(in the rows, 128 means zero)
Each named move below is a turn or a mirror, shown by a few rows before and after it. Which moves, in which order, take the first row of each later pair to the second? The first pair is answered.
J_418:
[130 156 122 130 160 100 100 132 129 138 104 159 165 155 122 119 131 156
 124 102 162] |-> [124 156 125 127 162 105  97 135 130 139  97 159 164 153 123 115 130 153
 127  99 163]
[103  73 126  89  92 124  96  96 132 164 141 130  85 166 117 176 120 139
 131 113 159] |-> [ 86  77 129  89  98 130  94  99 137 171 130 123  80 167 121 168 121 132
 134 117 161]
[155 140 116 122  97 107 139 148 117 125 128 124 126 134 136 138 144 163
 145 127 111] |-> [129 147 114 117 108 116 139 163 117 132 110 113 119 132 132 128 153 152
 151 130 111]
[116 118 111 156  36 123 144 107 157  98 141 110 123 104 152 155 137 156
 127 131 140] |-> [ 76 127 111 154  48 138 141 128 161 117 112  92 109  99 150 136 154 140
 138 135 143]
J_716:
[135 152 155 154 147 128 116 122 112 127 131 132 166  99 128 125  87 108
 111 138 156] |-> [139 144 156 154 144 127 117 122 114 122 133 133 165  97 131 126  92 105
 111 142 158]
[ 80  50  85 108 120 123 116 115 161 148 139 132  99 135 136 140 127 112
 134 146 124] |-> [ 49  82  87  93 128 142 110 121 148 163 117 124 109 149 124 125 116 134
 129 131 123]
[169 106 129 137 124 115 139 124 121 121 160 117 130 130 118 149 139 149
 122 121 122] |-> [133 141 131 122 131 134 131 131 104 138 134 106 141 145 105 127 128 171
 117 100 120]
[195 185 110 148 105 100 148 106 123  99 202 151 160  91 103 153  85 149
 108 110 126] |-> [159 217 112 135 118 117 142 108 106 115 176 144 169 106  92 132  77 171
 102  88 119]
J_198:
[133 162 126 121 164 150 178 101 147 120 108 131 160 108 135 128 103 140
  94 138 150] |-> [144 131 121 124 154 147 175  86 157 111 133 145 159 114 145 144 102 135
  93 149 152]
[142  85 162 164 104 146 141 151 109 124 134 108 132 123 130 124 142 131
 149 168 149] |-> [137 112 166 161 111 153 143 166 100 132 115  98 132 117 124 113 143 132
 146 163 146]
[163  87 118 161 130 107 120  89 149 107 141 145 161 134 116 143 110 115
  97 122 154] |-> [182  82 116 170 118  84 136 122 145 101 133 125 131 118 126 145 142 111
 115 125 136]
[132 141 126 120 130 142 125  92 103 127 199 129 147 152 115 165 111 148
  90 104 128] |-> [155 113 120 130 110 123 136 106 108 114 204 125 123 144 126 176 136 145
 107 109 121]
J_231:
[100 166 118 119 148 139 133 144 106 132  90 105 109 129 130 105 152 130
 130 114 133] |-> [115  86 103 122 126 128 122  97 126 113 156 139 115 154 151 138 146 128
 126 127 142]
[118 151 132 123 145 145 123 113 134 143 115 141 132  92 132 121 108 125
 110 156 139] |-> [124 129 128 121 139 140 120  94 141 135 135 154 134 101 135 133 101 127
 107 162 143]
[ 68  86 130 111 147 164 112 128 143 147 115 124 126 142 127 130 149  89
 124 139 141] |-> [169 121 138 120 116 122 124 100 112 121 163 139 169 145 119 162 102 153
 105  97 125]
Now pairs of rows:
Between the rows of a pair lie two moves.
[ 64 135 129  94 135 172 130 106 119 129 110 125 136 132 114  96 107 130
 135 130 156] |-> [183 164 146 126 117 110 162 122 109  94 130 123 144  86 117 123  95 136
 131 127 131] => J_716, J_231
[172 125 143 114 133 121 121 115 139 104 131 146 179 139 127 163  97 150
 111 134 139] |-> [103 125 140 102 150 139 129 170 149 123  72 107 123 125 133 129 152 110
 142 151 133] => J_198, J_418
[125  73 112 123  74  72 153 189 103 128 118  78  57 154 144 113 184 156
 173  76  80] |-> [ 36 169 122  92 134 148 116 141  80 163  91 105 141 182 103  76  95 171
 123  47 113] => J_198, J_198
[141 227 153 143 179 131 145 191 131 136  70 118 135  55 100  97 120  68
 122 151 120] |-> [ 99  56 123 140 154 145 113 113 187 119 167 173 112 105 138 139 137  25
 128 200 159] => J_231, J_418
[129 123 102 130 115 108 152 186 109 129  97  85  79 132 129 128 177 137
 156 121 102] |-> [168 141 102 135 105  87 157 178 100 118 114  92  94 136 128 141 155 160
 150 108  96] => J_231, J_231
[117 144 130 128 160 100 101 115 143 141 113 141 136 106 122 125 124 121
  78 137 168] |-> [145 109 125 133 144  80 105 122 150 126 125 140 120 104 134 136 141 112
  90 146 162] => J_198, J_198
[130 190 157 128 152 156 133 128 107 130 129 145 149 109 114 130 111  91
 111 121 142] |-> [126 100 142 136 136 152 126 112 140 118 162 159 118 119 138 152 144  66
 122 152 155] => J_231, J_198
[ 57  50 123 124 157 140 119  75 165 160 138 132 127 149 143 126  93 121
 118 159 115] |-> [168 118 140 140 132  86 142  75 127 136 159 134 164 136 132 147  54 183
  98 112  88] => J_231, J_198
[109 164 160 122 192 156 125  87 188  86 109 170 201 116  96 102  74 107
  52 118 122] |-> [ 88 148 155 110 180 163 117  74 180  92 119 175 204 148 100 105  73 132
  54 100 119] => J_198, J_716
[153  73 130 144 118 117 131 104 150 105 171 141 115 131 141 165 134 106
 129 154 144] |-> [ 85 109 127 118 129 160 110  82 126 132 149 142 145 176 120 144 104 149
 117 118 152] => J_716, J_198
[100 150 108 133 123 147 116 153 123 145 122 130 141 156 108 127 106 144
  96 105 143] |-> [150 161 119 152 119 116 139 179 128 132 111 116 126 115 113 131 121 122
 100 122 133] => J_716, J_231
[142 113 151 152 140 149  93  97 142 139 139 190 147 116 144 157 105 120
 123 134 140] |-> [173 114 149 163 118 120 120 152 138 132 113 153 104  91 151 154 159 122
 153 136 115] => J_198, J_198
[ 98 152 151 148 121 189 157 132  96 138 124  94 119  98 166  82 145 102
 143 113 114] |-> [140  91 141 159  84 162 158 113 102 119 169 106 108 109 184 115 162 111
 147 119 105] => J_231, J_198
[141 171 161 115  95 142 149 149 125 123  97 124 119 122  99 102 117 163
 117 104  96] |-> [ 71 115 149 104 113 179 125 114 154 134 111 147 118 145 109  98 119 122
 113 135 127] => J_198, J_231
[ 95 144 110 125 109 139  96 131 115 133 106 158 137 168  89 155 121 120
  98 115 142] |-> [ 96 114 113 131 115 134 103 147 138 129 102 153 113 145 100 161 149  80
 106 147 146] => J_716, J_418
[150 152 132 143 127 109 136 170 127 139 101 100 103 126 119 119 123 140
 152 126 128] |-> [174 138 130 148 117  99 136 164 130 133 117 105 103 124 123 127 121 140
 150 129 129] => J_716, J_418
[ 97 138 134 118 121  96 156  98 126 101 139  88 131 144 170 146 147  92
 189 140 138] |-> [110 154 136 117 115  92 160 106 117 101 131  79 132 139 167 143 146  98
 189 132 127] => J_418, J_198
[162 114 173 165 133 113 155 142 150 111 152 140 139  81 118 143  72 102
 161 151 147] |-> [109 130 170 154 156 140 149 160 152 129 114 130 134  79 107 119  80  86
 162 157 153] => J_418, J_198
[134 177 146 131 148 135 126 134 119 134 108 113 159 118 107 117 120 144
 130 127 140] |-> [108  88 129 132 136 140 118 120 150 127 138 125 127 133 131 129 153 111
 143 163 148] => J_231, J_198
[ 95 165 142 114 139 143 139 173 130 150  84  97 119 117 129  83 131 119
 139 130 113] |-> [189 109 140 145 113  92 149 147 153 112 154 124 112  99 149 134 134 104
 133 156 111] => J_716, J_231
[148 111 112 127 106 144 126 104 121 154 179 115 118 145 126 137 106 141
 147 112 142] |-> [105 129 112 117 118 168 123 119 118 170 151 103 110 145 116 117 115 138
 152 111 142] => J_716, J_418
[ 97 100 106 109  92 140 120 123 113 128 129 116 118 177 131 112 149 178
 131  97 117] |-> [107 124 115 108  94 141 118 118 107 129 127 118 133 175 125 107 132 190
 121  89 119] => J_231, J_198
[109  88 118 121  99 124 120 109 123 136 172 130 125 169 137 151 112 155
 130 122 118] |-> [ 95  95 120 121  96 121 132 153 123 140 136 107  95 156 143 133 149 142
 151 126 106] => J_198, J_418
[142 133 129 126 107 119 126 112 108 135 150 139 143 145 126 138 121 174
 118  95 118] |-> [152 127 128 129 101 107 133 127 109 128 145 127 130 136 132 140 136 172
 122  98 110] => J_198, J_198
[105 136 132 116 127 136 116 113 106 146 142 136 159 137 132 134  92 164
 101 120 146] |-> [ 63 110 129 111 132 152 112 139 118 158 122 118 125 131 141 119 127 141
 124 140 150] => J_198, J_418
[113 130 128 133 135 112 142 167 119 158  97 128  91 118 129 116 127 149
 122  92 123] |-> [125 135 131 139 140 108 143 172 121 156  95 130  94 109 127 121 120 139
 117  99 124] => J_716, J_198
[ 55 181 135 118 141 150 142 163 123 128  51 104 109 116 117  98 161  93
 151 116 105] |-> [123  83 126 146 140 120 135  95 170  88 149 160 116  97 145 153 137  36
 133 176 137] => J_198, J_716
[179 181 149 139 144 103 154 156 100 112 106 109 138  91 118 112 112 123
 125 125 118] |-> [ 96 100 131 130 151 139 139 152 138 127 105 114 102 107 132 102 155  67
 139 172 139] => J_231, J_198
[135 111 114 134 140 128 127 149 140 142 104 108  90  94 138 126 160 103
 138 149 151] |-> [135 126 118 134 150 135 129 149 139 146  96 108  99  88 136 124 154 101
 135 150 152] => J_198, J_716
[184 158 135 146 128  94 163 176 132 118 110  96  83  89 124 129 170 116
 139 149 134] |-> [155 101 121 142 129 104 149 158 155 117 130 112  67 100 137 139 184  88
 146 169 148] => J_418, J_231
[118 172 137 120 137 142 115 125 111 124 119 141 152 129 112 125 113 146
 116 114 126] |-> [ 94 161 137 121 148 150 112 125 123 125 118 140 148 123 115 116 124 131
 120 124 134] => J_198, J_231
[117 165 184 105 148  99 152 196 146 129  76 129 122 156 134 111  71 139
 116  85 129] |-> [149 143 185 110 140  91 144 160 146 115 120 154 144 162 138 137  43 148
  99  83 134] => J_418, J_198
[ 99 101 133 151 124 138 115 101 160 123 133 139 141 120 151 132  83 108
 123 135 147] |-> [151 145 144 162 120 112 130 115 141 116 127 131 152  99 144 135  70 124
 119 121 133] => J_231, J_716
[133 150 128 120 107 113 147 165 109 132 104  86 101 135 132 123 169 153
 149 104  95] |-> [122 178 134 119 129 125 142 163 105 137  91  89 120 128 123 109 154 150
 138 102  97] => J_716, J_198
[125 113 129 132 121 123 112 122 110 117 156 138 158 126 124 121 116 128
 119 125 129] |-> [133 138 133 135 126 121 116 134 103 118 137 129 162 116 119 115 112 129
 117 120 123] => J_231, J_418
[122  82 120 129 122 139 126 147 141 118 114 119  80 166 123 138 191 130
 162 138 124] |-> [190 105 128 137 106 115 129 119 122 101 148 138 116 170 118 159 149 169
 141 113 117] => J_198, J_418
[107 151 127 139 122 134 150 168  87 145  58  85  93 104 135 114 130 139
 140 129 132] |-> [121 161 131 150 130 129 153 169  94 140  58  91  99  85 136 117 123 117
 131 141 135] => J_716, J_198
[218 177 143 144 124  89 158 156 111 115 120 114 134  85 116 141 116 146
 134 118 102] |-> [116  40 112 130 128 131 130 125 164 121 151 140  88 119 147 146 163  85
 154 174 137] => J_418, J_231
[ 73 140 131 137 127 139 138 154 131 144 109  98  83 121 123 104 163 128
 158 139 135] |-> [176 141 136 153  93  90 149 134 116 111 155 110 102 119 129 141 140 173
 148 115 113] => J_418, J_198
[109 187 138 139 131 113 151 102 158 139 134 133 167 117  92  89  76 136
 102 121 139] |-> [ 88 153 131 146 139 116 161 128 188 140 117 121 126  93 102  84 114  87
 126 158 147] => J_716, J_418
[ 67 151 129 125 155 117 162 170 135 155  99 126 113 107 102  95 192 120
 125 144  91] |-> [137 193 144 136 139  86 172 155 108 140 120 133 140 106  95 111 156 165
 109 113  78] => J_231, J_231
[190 167 126 158 135  86 148 158 129 137 104 101 120  96 123 131 118 122
 107 150  98] |-> [160 185 131 146 156 119 128 116 126 145 116 125 161 115 113 125  63 125
  76 142 120] => J_198, J_198
[151 161 135 121 130 126 128  91 111 126 156 133 168 146 113 136  74 151
 107  96 124] |-> [116  99 120 119 129 142 114  69 137 128 179 147 152 167 126 142  90 124
 113 122 137] => J_231, J_231
[131 124 143 153 113 156 117 136 136 120 162 155 141 168 117 133 121 149
 118 124 117] |-> [121 132 144 155 112 159 121 147 131 125 150 142 136 171 114 125 127 162
 126 112 111] => J_198, J_716
[ 70  86 114 141 138 149 124 163 121 150  94 119  81 145 152 110 186 126
 146 148  98] |-> [102  57 118 156 139 129 124 150 142 138 122 133  84 125 158 130 184  95
 140 173 106] => J_198, J_716
[120 151 150 148 175  91 154 171 109 121 102 149 116  85 121  79 155 139
 121 135 116] |-> [141 156 148 146 178  91 140 121 106 115 139 181 165 100 111  95  98 160
  94 125 126] => J_198, J_418
[ 78 124 118 141 172 174 110  96 154 144 134 153 146 129 133 107 113  59
  97 171 174] |-> [166 174 130 146 149 140 123  75 120 125 163 166 193 132 119 127  64 120
  77 127 157] => J_231, J_716
[162 194 160 137 152 105 152 177 108 134 107 117 125 114 122 119 116  84
 122 144 130] |-> [175 198 157 137 153 107 142 149 106 129 129 136 155 124 119 133  86  95
 107 137 135] => J_418, J_198
[173 165 134 131 114  72 113 124  76 119 157 118 174 153 143 140  98 188
 110  82 119] |-> [113  73 120 142 139  86 119 164 143 121 135 102  91 105 170 132 179  66
 152 176 143] => J_231, J_716
[167 144 119 128 117 128 143 168 142 117 127 113 126 101 143 138 114 112
 127 144 138] |-> [170 128 116 134 113 128 138 152 148 115 139 119 129 108 146 147 114 113
 126 146 143] => J_231, J_231
[ 75 116 125 109 117 171 117 123 102 181  49 133 147 158  91 103 134 145
 137  92 110] |-> [222 133 145 153 100  99 151 146 106 139  74 131 138  91 100 139 135 130
 138 107  87] => J_716, J_231
[ 78 133 127 139 128 134 140 119  90 106 130 144 124 171 140  98 143 173
  88 104 128] |-> [130  92 125 156 115 105 144 109 106  82 170 159 111 156 159 122 153 153
  93 122 126] => J_418, J_716
[102 133 140  85 162 117  81  71 141 134 168 138 211 165 107 167  90 155
  99 115 136] |-> [ 64  73 129  82 162 124  75  80 164 141 172 139 179 168 123 167 124 116
 117 146 145] => J_418, J_198
[ 64 118 126  90 115 172 139 175 110 172  96 108 122 162 118 112 149 149
 128 101 113] |-> [130  56 119 104  73 131 145 152 118 142 156 128 119 179 136 150 149 170
 131 103 103] => J_231, J_198
[117 148 134 122 114 131 129 149 137 143  96  94  92 139 111 104 161 142
 149 125 133] |-> [115 101 127 116 111 142 110  85 152 140 152 133 126 172 117 126 127 147
 131 133 153] => J_198, J_231
[135 103 129 145 143 124 124 136 146 123 117 136 120 111 138 131 137  91
 139 150 146] |-> [105 150 131 125 152 149 113 134 121 141  96 128 142 135 118 114 117 129
 125 118 142] => J_418, J_716
[122  83 150 140 122 118 136 102 178 107 179 157 112 113 124 169 119  45
 111 201 144] |-> [ 84 135 158 134 150 138 145 150 172 131 113 123  96  89 116 133 138  31
 121 201 139] => J_231, J_231
[130 147 117 135 121 127 144 178 110 132 110 135  92 117 107 139 150 111
 141 117 135] |-> [121 130 112 137 121 127 142 172 121 130 116 140  86 116 112 137 155  96
 140 128 138] => J_418, J_231
[180 156 128 130 159 129 121 130 136 121 114 121 138 144 122 184 143 159
 170 102  91] |-> [145 174 130 127 176 147 114 141 134 134  89 113 136 142 115 163 141 152
 168 105  95] => J_198, J_418
[ 69 136 125 112 149 161 111 139 133 147  92 125 114 142 120 113 153 120
 137 143 139] |-> [132 105 121 121 127 136 102  78 133 121 165 165 151 159 126 152 108 144
 112 135 145] => J_198, J_418
[168 125 104 124 110  94 147 150  87 125 111  92 144 126 137 118 136 102
 140 112 101] |-> [171  97  97 123 103  93 144 131  94 118 139 104 147 133 147 132 135 105
 137 116 108] => J_231, J_231
[153 192 159 143 183 121 145 118 124 136 107 120 175 101 124 130  80 100
  83 155 144] |-> [ 86 134 144 130 193 157 128 105 145 149 112 128 155 127 133 120 101  71
  91 181 165] => J_231, J_716
[ 45 157 126 130 135 134 128 200  98 135  83  59 127  90 105  69 157 109
 134 100 112] |-> [150 193 139 140 105  89 137 175  71 110 125  81 172  95  98 100 111 175
 112  59  95] => J_231, J_231
[111 154 140 146 151 118 133 224 135 115 119  79  77  81 120 113 188 114
 141 102 100] |-> [ 86  56 118 143 133 124 112 178 165 106 174 108  67 113 142 137 196  98
 139 131 122] => J_231, J_418
[ 97 111 116 135 122 164 106 115 168 155 124 132 127 132 157 137 161  56
 113 193 141] |-> [177  98 118 156  88 112 130 132 160 133 145 124 112 116 168 161 174  79
 122 182 118] => J_418, J_198
[189 198 153 127 131  98 137 139 108 108 114 116 162 100  96 138  90 163
  97  97 105] |-> [104 192 149 107 165 152 111 111 119 133 105 132 181 118  89 118  68 142
  82 106 133] => J_418, J_198
[126 160 152 121 159 166 119  76 180 129 125 120 120 111 127 100 113 101
  95 154 156] |-> [152 122 145 129 144 149 124  76 191 117 145 122 104 107 140 117 127  91
 104 164 153] => J_716, J_198
[108 123 150 134 143 137 126 106 130 120 146 154 122 102 137 120 117 145
 105 128 130] |-> [128 132 151 140 140 125 132 112 131 118 152 155 117  88 138 126 122 140
 106 129 126] => J_231, J_716
[ 80  80 115 119  77 120 121 178 114 125 112  79  58 164 148 126 214 166
 174 105 111] |-> [128 111 122 115  59 108 119 151  81 117 140  90  96 187 137 138 172 223
 153  66  95] => J_231, J_716
[169  88 113 136 137 103 122 155 137 111 124 107  92  92 153 158 182 111
 164 140 124] |-> [215 134 125 137 132  89 123 143 114 103 134 114 127  92 139 166 147 148
 144 109 113] => J_198, J_418
[113  92 116  77 104 137 117  83 164 122 144 155 139 172 114 121 130 141
 131 138 132] |-> [100 117 117  70  99 141 121 114 146 135 114 131 124 175 108 107 150 160
 143 114 117] => J_198, J_716
[146 152 137 100 166 130 126 111 143 125 111 172 155  88 117 114  91 109
  99 118 141] |-> [131 134 136 101 172 136 122 116 155 127 110 166 140  85 119 111 108  84
 108 135 147] => J_716, J_231
[ 98 152 131 128 148 157 110 120 128 132 121 136 155 141 112 109 108 118
 120 118 141] |-> [134 164 136 136 143 137 121 127 120 123 126 142 162 132 108 121  99 129
 119 107 134] => J_198, J_231
[215 166 137 158 111  91 143 134 116 115 140 127 142 110 119 153 114 165
 115 103 121] |-> [175  73 115 154 104 104 123 100 152 109 185 154 126 139 140 167 123 133
 119 136 142] => J_231, J_231
[119 177 118 118 147 127 120  91 153 164  99 108 137 114 148 104  71 134
  93 134 139] |-> [157 104 107 133 117  97 121  78 175 142 144 122 116 122 172 137  91 121
 105 152 138] => J_198, J_198
[ 69 155 129 128 140 147 116 138 129 144  90 128 136 134 121 116 114 114
 133 123 142] |-> [ 96  85 119 136 121 132 107 106 153 123 147 154 132 143 138 149 120 104
 134 143 147] => J_198, J_198
[194 172 154 148 181 104 136 127 115 108 131 145 157 108 144 135 109 111
 124 133 136] |-> [181 121 145 149 179 107 127 112 136 103 155 160 145 115 155 146 113  84
 125 154 148] => J_231, J_418
[156  83 125 152 117  98 150 140 143 112 149 115  98 102 153 153 183 107
 155 169 119] |-> [ 93 194 141 129 161 142 145 156 112 146  76  97 135 103 120 103 148 125
 136 135 120] => J_198, J_198
[ 93 112 107 109 131 160 143 118 130 124 119 134 142 143 105 111 134 134
 139 109 146] |-> [112  91 104 114 121 147 141 103 131 114 142 142 143 146 108 120 134 133
 137 115 147] => J_198, J_418
[ 93  63 104 106 189 171  63  86 123 147 168 140 120 159 145  99 119 116
 125 142 135] |-> [151  28 100 120 158 127  82 105 128 128 184 129  90 148 162 121 155 118
 145 151 115] => J_418, J_198
[128 109  92 144 125 146 130  94 154  99 136 141 108  92 106 130 119  71
 107 138 129] |-> [100 117  89 131 129 164 120  81 147 113 138 148 122 117 100 125 103  89
 100 122 138] => J_716, J_198
[108  91 114 119 119 112 115 161 148 129 124  82 131 124 142 125 137 113
 171 144 107] |-> [114  95 118 120 129 109 118 166 147 128 118  84 132 116 137 124 135 104
 168 150 110] => J_198, J_716
[143 165 130 140 131 139 147  62 114 153 171 137 183 108 106 145 102 129
  87 106 119] |-> [112 112 118 137 130 152 134  45 137 153 189 148 164 121 118 148 116 103
  92 128 136] => J_231, J_231
